Each path below is one point turned by a fixed rotation once a step. After each direction that follows a path, write how fast that rotation turns it, in degrees each step (0 if it stays still).
Each turn is a multiple of 5 degrees from 10 to 175, or 0.
Each row of a path follows its step; steps can be skipped.

step 1: [-10.2,  -7.2,  -4.3,  -9.4, -16.5,   2.5, -19.3, -24.5,   4.9,  20.3,
   3.6,   5.7, -18.7, -30.9,  15.5,   5.9,  -6.0,   1.5,  -2.9,  -8.6,
  -6.9, -11.1,  -4.3,   7.8,   6.2,  -3.2,  11.8,   0.9,   9.1,  16.1,
 -14.3, -13.8,  14.5,  -4.2,  15.1,   1.5, -22.2, -19.1,   9.8,  14.5,
 -35.0,  10.4,  14.6,  19.1,  -3.6,  -5.0,   8.6,   0.0, -13.2,  -8.5,
  -5.8,  -8.7,   4.2,   9.2,   3.9,  -2.9,  -3.0,   0.6,  28.8, -22.6,
 -15.3,  13.8,  -5.6,  -1.1, -15.9,  -2.1,  -2.0, -13.4, -10.7,   1.6,
  19.4]
step 2: [ 17.0, -12.7,  -3.6, -24.9,  -5.1, -14.7,  -2.4,  -4.7,   8.1,  28.3,
  -3.5,  21.3,  13.8,  23.8,  15.7,   5.3, -11.5,   8.1, -18.9,   2.1,
  -0.4,  10.2,  18.4,  -7.7,  -7.0, -24.1,   7.4,   1.6,  -6.1, -15.7,
   2.2,  17.8,  -1.3,  -7.4,  18.9,   5.3,  15.8,   3.3,   8.1,  22.3,
  -9.4, -13.7,  12.4,  -3.4,   2.9,  -5.4,  -0.8,   9.4, -27.8,   1.6,
  -7.7,   3.3, -18.7,  -2.5,  -8.8,  -9.6,   6.3,  -6.6, -11.9,  17.2,
  -2.3,  -6.5,  -7.2,   4.7, -15.1,   1.6,   6.3,  16.5,  12.5,   9.9,
 -31.7]
step 3: [  0.0,  19.3,  11.7,   4.3,  25.1,  -3.5, -24.5,  24.4,   0.5,  -1.2,
   9.4,  -2.5,  -8.1, -10.5,  17.7,  12.0, -14.2, -13.1,   2.4, -16.8,
  -3.1,  -3.8, -17.2,  -0.3,  19.2,  -6.2, -11.5, -17.3,  22.2,   3.8,
  -9.0,   6.1, -13.8,  34.3,   8.0,  10.4,  -1.5,  12.5,  -5.9,   4.8,
 -15.9,   6.4,  -3.7,  -7.1,  -2.9,   0.1,   0.5,  10.0,  -2.4,  -9.6,
 -30.4,  14.1,  -0.5,  -9.3, -10.0,   6.3,   0.6, -25.0,   6.9,  -0.3,
  -5.5,  23.7,  -5.6,  -3.9,   2.7, -18.7,   4.2, -16.8,   7.6, -17.6,
  -7.4]
step 5: [ 32.8,  -1.9,  12.8,   2.9,  14.3, -21.5,   3.8,  -9.3,   3.2,   6.6,
  -5.5,  11.9,   0.6,  19.9,   3.8,  -3.9, -16.7, -27.9,  -5.9,  -1.1,
   6.2, -21.9,   5.1,   9.3,  -2.2,   4.9,  -7.9,   2.1,   4.6,   2.2,
   6.1,  19.8,  17.3,   8.2,   9.4,  10.7,  19.9, -12.0,   8.6, -10.1,
 -15.6,  14.4,   7.1,  -4.7,  -3.4,  -5.8,  -1.3,  -0.8, -18.9, -21.3,
  -4.4,  -7.1, -11.7,   8.3, -24.1,  -6.4,   5.0,   7.4,   5.0,  29.3,
 -11.9,  12.1, -20.8,  -2.5,   0.2,  -4.4, -10.0,  20.9,  11.8,  18.7,
 -22.9]
step 9: [ 10.1,   0.1, -14.1,  -7.4,   1.6,   3.2,  -6.4,   8.9,   5.3,  12.2,
  11.1,  15.0,  -9.3,  -3.4,  20.0,   6.3, -11.1,   5.1,  12.3,  -0.4,
  -7.1,  -3.6,  -3.0, -12.2,  35.0, -17.6,   7.4, -33.5,   2.9, -10.1,
   9.2,   6.3, -10.7,  20.7, -18.5,  10.9, -15.4,   6.5,  -5.6,   2.8,
   8.8,  -7.7,  15.7,  20.4,  15.1,  -9.1, -10.5,  25.2,   1.4,  -4.5,
   5.3,  -2.0,  -0.9,   4.1,   0.5,  -5.4,   5.4, -36.3,  -2.9,  -1.8,
  11.1, -13.0,  -1.5,  -3.1,   1.7, -32.1,   5.0,  -0.2,  16.3,   0.4,
 -18.9]
step 11: [ 16.2, -22.3,   2.5, -17.6,   6.9, -10.3,   2.6, -26.2, -18.8,  15.6,
   6.7,  -4.4, -10.3,  21.6,   0.8,   9.1, -18.8,  -7.9,   8.4, -16.3,
 -21.3,  -6.5,  -6.3,  11.3,   1.8,  -5.2, -10.3,  14.9, -27.3,  13.7,
  -2.6,   2.5,  -2.8, -16.8,  -0.3,  -0.4,   3.0, -13.9,  -7.2,   5.7,
 -13.3,  -1.3,   3.3,  15.4,   7.7,   0.3,  -0.4,  15.3, -16.4,   2.5,
   4.5,  -8.8, -20.4,   8.0,   6.3, -15.3,  14.5,  10.1,   5.0,  -3.3,
  -5.2,  24.7, -22.5,  -3.3,   7.8, -27.0,  -0.7, -12.8,  20.4,   7.1,
 -19.3]
step 12: [  0.4,   2.5,  -8.6, -11.9, -12.2,  -8.5, -13.3,  -1.4,  28.5, -14.0,
  16.4,  12.7,   1.7,   7.6,  15.5,  22.5, -15.7, -14.3,   6.2,  -6.0,
  26.9,  -8.4,  11.5, -15.4,  24.5,  -4.6,  -5.4, -27.9,   8.2, -10.7,
  11.0,  -5.3,  11.1,  18.4, -10.8,   8.4,  19.3,   5.2,  -8.1,   9.6,
 -17.3,   8.1,  11.4,  11.5,   4.8,   4.1,  16.8,  -0.1,   0.7,  -7.8,
 -11.2,  -7.4,  -3.7,  15.1,   2.9,  24.2,  -0.5, -15.1,   5.7,  -0.9,
 -15.1, -17.6,  -4.1,  -7.5,  -9.5,   0.2,   7.1,  11.3,  27.1, -10.6,
 -14.9]
step 13: [-10.2,   2.2, -19.0,  -0.7,  -3.7, -23.1, -13.7,  -7.2, -19.3,  13.4,
  14.2,   9.4,  -1.2, -14.5,  21.3,  -1.0,  11.4, -14.1,   7.3,   9.3,
 -21.6,  12.6,  13.1,  15.9, -18.9,   1.6,  -2.1,  -5.9,  -9.8, -14.2,
 -30.8,  -4.5, -12.6,   9.3,  15.3,   9.2,  -2.6,  -9.5,  10.5,   6.3,
  -4.7,   2.9, -13.1,   7.9, -14.1, -21.7, -15.3, -14.0, -25.7,  -9.1,
 -21.9,  -6.0,  -5.6,  -4.5,  -7.0,   5.6,  -3.0, -14.6,   2.5, -16.2,
 -15.7,  14.5,  -6.5, -15.1,  -7.3,   5.8,   1.3, -23.9,  10.9,   2.8,
  17.1]
step 14: [ 24.1, -13.5,  17.4, -29.6,  -0.1,  -8.7,  24.6,   4.7,  -0.5,  21.3,
  -9.0,  16.8, -28.4,   6.5,   2.6,   8.8, -20.5,  -4.8,   3.9,  -3.7,
  -1.5, -18.1, -11.2,   5.1,  -6.3, -13.2,   2.9,  -4.0,   2.9,  -3.9,
  -1.1, -24.3,  -0.8,  14.9,  -5.7,   7.8,   2.0,  -1.7,   8.8,   3.4,
 -18.4, -10.6,  23.8,  -2.0,   6.5,  16.2,   1.8,  19.0, -33.5,   1.5,
   5.4,   9.8, -13.0,  13.4,   1.6, -19.7,   2.0,   3.7,  -1.1, -15.7,
   6.4,   6.9,   7.7, -15.7, -11.9, -13.9,  -7.6,   5.3,   2.3,   3.0,
 -18.7]
step 15: [ -7.3,  17.9,  -4.3,   3.8,  -7.8,  -7.8, -27.6,   2.8,  14.7,  -1.1,
   2.9,  10.4,  19.9,  13.0,  15.2,   2.3,  -5.2,  -2.9,   4.9, -10.4,
  -6.3,   0.4,  -7.0,  -4.3,  14.3, -15.4,  -5.1, -25.1,  21.7,   2.8,
  -4.6,   4.6,  29.7,   5.1,  14.9,   8.8, -16.7,   0.7,  -1.3,  -1.7,
   2.0,   0.1,   8.8,  19.8,  11.9,   5.4,  -1.6,  20.4, -24.6,  -2.3,
 -13.4,  -4.0,   1.3,   6.7, -28.4,  16.6, -15.5, -27.0,  16.2,   7.0,
 -26.1, -12.6, -13.9,  15.2,  11.4,  -5.6,   5.4,  -1.1,   4.0,   9.4,
  -8.3]
step 16: [ -4.2, -16.6,  15.5,  -4.9,  -0.9, -26.6,  -8.6,   1.1, -22.8,  34.2,
  13.0,  16.6,  -2.8, -14.4,  -3.9,   3.4, -20.7, -14.9,  21.1,  10.6,
 -23.4,   8.6,  11.6,  26.5,   8.0, -13.3,  -6.9, -21.5, -15.8, -11.9,
  -6.3,  15.0, -23.9,  -5.1,  -5.9,   3.1,  -2.5,  -3.8,  -6.2,  14.0,
  -5.3,  -3.0,   2.1,  -7.3, -10.0, -16.7,  -9.6, -17.7,   3.3,  -5.2,
  -3.3,  12.7,   8.7,  -8.9,  -6.1,  -8.7,  20.4,  -7.1,   2.5,  -4.9,
 -11.3,  -0.6, -18.0,  -1.0, -13.2,  -6.3,  11.9,  -7.2, -11.1,  -8.9,
 -10.9]
Directions:
[-2.7, -4.0,  2.1, -4.4, -0.2, -1.0, -6.5,  6.5, -1.8, -4.9,  2.3,  2.4,
  2.7, -1.5,  5.6, -3.0,  1.4,  2.2,  1.7,  5.7,  3.6, -3.9,  4.1, -1.6,
  1.8, -0.8,  7.8,  1.1, -2.8, -1.7,  1.6, -5.1,  4.6, -1.2, -0.2,  0.8,
 -5.2, -1.8,  0.0,  2.9,  0.0,  1.7,  0.2, -2.6,  1.0,  0.6,  4.5,  1.7,
  3.5, -3.9,  0.3, -2.1, -1.1,  2.9, -1.4,  1.3, -4.5,  1.1,  3.0, -0.5,
  0.5, -5.3, -0.8,  7.4,  0.9, -2.6, -1.2, -3.7,  2.1,  3.3,  3.8]
130
[-3.0,  4.2,  6.3, -0.6,  1.0,  2.4,  0.7,  0.7, -1.7,  2.9,  1.5,  0.2,
 -4.6,  2.4, -2.3,  0.8, -3.3,  2.5, -1.5, -0.8,  1.3, -1.3, -0.8, -0.7,
  2.0,  2.1, -0.9,  9.3, -5.5,  0.4, -7.0, -7.7, -3.5,  2.3,  2.4,  5.5,
 -4.5,  2.7,  2.3, -2.9, -1.0, -1.8,  0.5,  0.9, -1.0,  2.8, -5.0, -1.3,
 -1.0, -5.5,  3.3, -7.2, -0.3,  0.3,  0.0,  0.8, -2.0,  4.3,  1.4, -5.4,
 -0.7,  1.2,  1.2,  0.6,  2.6,  3.0,  5.2,  1.0, -3.0, -2.7, -1.2]
110
[ 1.1, -5.2, -0.1, -0.8, -3.4,  5.8, -1.0,  6.5, -2.4,  8.4,  1.5, -7.3,
 -1.0,  0.2,  2.7,  0.0, -1.2, -1.7, -3.2,  2.3,  0.9, -7.7, -4.0, -4.4,
 -4.1, -4.6, -5.9, -4.3, -1.3, -1.2, -1.2, -1.4,  0.4, -1.2,  1.8,  1.1,
  6.4, -1.2,  6.2, -1.8, -1.0, -3.4, -2.2, -0.8,  2.1, -1.7, -0.2,  1.0,
  1.6,  2.6, -0.6, -1.9,  0.9, -4.8, -3.8,  2.5, -3.0, -3.0,  0.6,  0.4,
  1.8, -2.4,  2.5, -1.9,  4.8, -1.0,  1.8, -0.2, -0.4,  0.7,  4.2]
65
[ 1.0,  1.2, -0.2, -3.0, -0.8,  2.5,  0.7,  1.2,  1.4, -2.6,  0.1,  5.2,
  5.7,  4.8,  2.4, -3.3, -2.9, -0.8, -3.4, -1.0, -2.9, -1.0, -0.6, -5.4,
  3.5, -2.4,  0.6, -0.2,  1.3,  1.5, -3.2, -2.9,  4.6,  5.1,  2.0, -2.3,
  7.2,  2.7, -5.1,  1.5,  4.3, -0.4,  1.8, -0.5,  0.0, -1.4, -0.4, -7.5,
  2.4, -3.4, -0.4,  0.7, -1.3,  0.3, -0.5, -2.9, -2.1, -1.1, -0.8, -1.4,
 -2.8, -1.7,  3.0, -4.0,  5.3,  8.6, -6.0,  3.3, -1.5,  5.9, -3.7]
145
[-0.7,  2.2,  0.5,  4.8,  0.6, -4.1,  0.7,  4.3,  3.2, -2.0,  4.2, -1.9,
 -0.8,  4.7,  0.9,  1.4,  0.9,  2.3, -1.9, -1.2,  3.7, -2.4, -1.2, -4.7,
  0.8, -3.0, -2.8,  2.9, -6.5, -2.0, -1.9, -1.7,  2.8, -0.1, -3.4, -2.2,
  0.5,  2.0, -1.7,  1.9,  6.6,  3.0,  5.4,  2.2,  3.1,  4.8,  4.1,  4.5,
 -2.6,  1.3, -4.2,  0.0, -0.8, -3.2, -1.3, -0.3, -4.1,  2.7, -2.5,  6.2,
  1.0,  6.5, -0.1, -3.5, -3.6, -7.9, -1.2,  1.4, -2.6,  1.9, -5.1]
120
[ 2.8, -1.7, -1.3, -2.1, -4.3, -0.7, -2.3,  4.1,  0.0,  3.9,  2.5, -3.2,
 -4.2,  4.9,  4.3,  0.8,  0.0,  1.2,  0.2, -5.3,  2.1,  9.0,  2.0, -3.0,
 -2.1,  2.4,  2.7, -3.1,  0.7,  9.1, -0.6,  1.5, -0.3, -0.3,  3.1,  0.9,
  1.4,  4.5,  0.0, -1.0, -2.6,  3.7,  0.4, -0.4,  0.0, -3.6,  1.6,  3.1,
  1.3,  0.2, -6.2, -4.0, -3.1, -0.5,  3.7,  0.3, -3.7,  6.2, -1.8, -5.8,
  2.8, -0.6, -1.7, -1.2, -4.1,  3.2, -3.6, -3.5,  4.2, -1.8, -1.7]
35
[-0.2,  3.4, -2.0,  5.4,  1.3, -4.6, -1.1,  1.2, -4.1, -2.9, -0.7,  3.4,
  2.1,  1.0, -5.3, -3.9,  6.2, -1.1, -0.7, -0.6,  2.4,  1.0, -0.1, -5.0,
 -4.4,  0.2,  1.0, -3.8, -2.2,  1.0, -3.9,  0.7,  1.2, -0.2,  0.6,  6.2,
  1.5, -1.5,  4.7,  1.4, -2.5, -2.7, -1.3, -2.0, -1.5,  3.7,  2.2,  1.8,
  1.5, -1.2, -3.1, -3.1, -7.7, -0.7, -5.0, -2.2,  4.0, -3.0, -1.5,  4.4,
 -0.7, -0.3, -9.4,  0.2,  4.2,  6.4, -0.3, -0.9, -2.0, -4.5,  0.0]
140
